One turn sends every row of this set to another row. A few are shown first. Where does it send the rows asked after them?
Maro: [  9.7 -18.9   6.0  -6.4  -2.5  -9.0 -29.1  15.3  -0.1  -0.1 -22.4   6.6
 -17.3 -25.1  15.7  13.9 -19.8 -22.2   3.7 -30.5 -14.0 -28.1   8.3  17.4]
folid: [ 16.7  -5.1  18.1 -18.6  -6.4   1.8   0.9  44.0  -1.4 -26.7   4.4 -12.7
 -40.7 -20.0   8.8   0.6 -22.7 -20.1   0.6 -17.2 -10.9 -14.8   6.9  18.5]
bolan: [ 22.8  12.9 -27.6   5.6  19.9  -9.8  -4.6 -24.8  -0.2  -5.2 -25.5 -39.0
 -35.3   5.7  -7.4   2.7   3.0 -14.5 -15.4  -7.2   9.2  -1.8  -2.2  21.1]
vis: [ 27.5  14.8 -21.2  32.1  18.6   1.4   4.6 -14.6 -14.5  -3.3 -18.9 -34.6
 -26.8   6.3   3.0  11.2  15.9  -8.4   2.6   9.8  -6.4  -9.7   4.1  17.2]
davil: [  7.5  -7.6  14.0 -11.3  -4.6  -5.6 -16.1  11.4   8.8  -1.1 -11.0  15.1
  -6.3 -26.6  18.6  -4.8 -19.2 -19.0   3.0 -29.5 -21.3 -14.9   1.1  15.7]
rap: [  1.1 -13.8   5.1   7.3  -0.3   4.4 -16.9  24.2   9.4   2.5 -11.5  14.6
 -11.3 -25.0  18.4   8.8 -16.0  -8.3  18.7 -28.5 -23.4 -24.3   9.1  13.6]
fufi: [ 14.2  -6.1  17.0 -12.4  -5.1   5.1   2.3  48.1   0.0 -26.0   6.8 -12.4
 -39.6 -21.1   9.2   2.4 -22.0 -14.5   7.4 -16.8 -13.9 -16.6   8.4  17.6]
Gubuv: [ 31.4  18.3 -15.2  19.1  14.6  -4.7   4.9 -24.2 -13.7  -5.4 -19.7 -33.7
 -23.3   5.1   3.5   2.9  13.6 -15.7  -7.6  10.3  -4.7  -3.0  -0.8  19.1]
bived: [ 17.8  -4.9 -11.1 -19.7   6.5  11.7 -10.5  33.8   1.6 -17.9  23.7 -15.9
 -34.9 -12.0  13.8  -3.4 -29.2  -0.3  15.7 -11.7 -31.1 -29.8  -2.6  20.8]
Roter: [ 18.5  12.8 -32.9  37.2  20.4  -1.4   3.3  -5.3  -2.1  -5.9 -25.3 -33.3
 -28.7  -0.1  -6.4  20.9   9.6  -2.2   1.1   0.8  -3.7  -6.8   8.8  13.3]
Dabom: [ 24.3  -2.8  -4.4 -34.3   3.0   2.2 -14.1  21.9  -0.7 -20.3  17.7 -17.8
 -33.0 -14.6  13.0 -12.2 -31.7 -12.0   1.2 -12.8 -26.7 -23.8  -7.9  22.9]
Vof: [ -4.5  -3.3   4.1   7.3  27.9  -7.9  -3.1   4.9  25.4  -6.9  -0.1 -11.3
 -17.7 -28.7  -6.8   9.2 -17.1   2.9   5.1 -49.0 -27.3 -31.3  10.9   6.7]
fupad: [ 15.1  25.2 -25.1  14.0  21.9   5.2  16.3 -20.7  11.9  -3.1  -8.0 -25.7
 -24.3   3.7  -1.8 -11.7   7.7   1.6  -2.8  -5.2  -6.3   9.6  -6.2  16.4]
nutup: [ 24.0 -11.6 -12.4 -25.4   5.8   1.8 -22.9  30.1  -5.5 -19.3  12.3 -23.4
 -41.7 -11.9   9.2   5.8 -31.9 -11.2   6.4 -12.2 -21.8 -36.3  -0.1  21.9]
zuzad: [ 12.5  11.3 -38.1  28.9  25.5   6.4   0.5  -7.2   2.3   0.3 -16.0 -34.5
 -37.3   7.7  -4.9  14.5   9.3   3.8   7.7  -5.2   0.3  -9.5   4.2  16.9]
kube: [ 18.4  27.5 -22.3  27.5  16.4   2.0  19.6 -13.9   9.4  -6.6 -12.8 -23.5
 -15.9  -3.4  -1.5  -3.3  10.7  -0.2  -4.2   1.0 -13.2   9.9  -1.1  12.3]
Tafov: [ 15.9  -8.3  15.1 -13.1  -5.3   2.9  -3.4  47.3  -2.8 -26.0   3.9 -15.6
 -42.3 -20.6   8.5   6.4 -22.7 -18.2   4.0 -17.0 -10.3 -19.3   9.7  18.5]
vob: [ 27.8  17.4 -22.4  14.6  14.3 -13.9   3.4 -22.0  -2.9  -9.5 -29.2 -34.8
 -21.9  -3.6  -6.1   4.9   7.3 -17.6 -21.0  -0.1   1.4   2.8   0.6  15.9]
kazu: [  1.4 -10.0   3.0   0.9  26.6 -18.7 -15.5   1.6  16.2  -9.1 -11.6 -19.7
 -23.4 -29.2 -11.1  17.2 -19.0  -8.6  -4.8 -48.2 -17.9 -37.8  12.6  10.8]
liko: [  1.1  -0.9  11.4  -7.6  23.4 -17.4  -4.1  -6.0  23.4 -10.0  -4.0 -12.6
 -15.0 -30.8  -6.5   0.2 -20.5  -8.2  -9.3 -48.9 -23.7 -25.6   6.3  10.2]
par: [ 26.4  21.9 -17.3  27.9  17.0   4.3  13.0 -17.8  -8.1  -3.5 -11.5 -28.7
 -19.1   5.1   5.2  -2.3  15.5  -6.3   1.8  10.1 -12.2   0.2  -1.9  15.7]

bolan turns into zuzad
vis turns into par
Where do these go?
Maro turns into rap
fufi turns into folid
nutup turns into bived
Roter turns into kube
Vof turns into liko

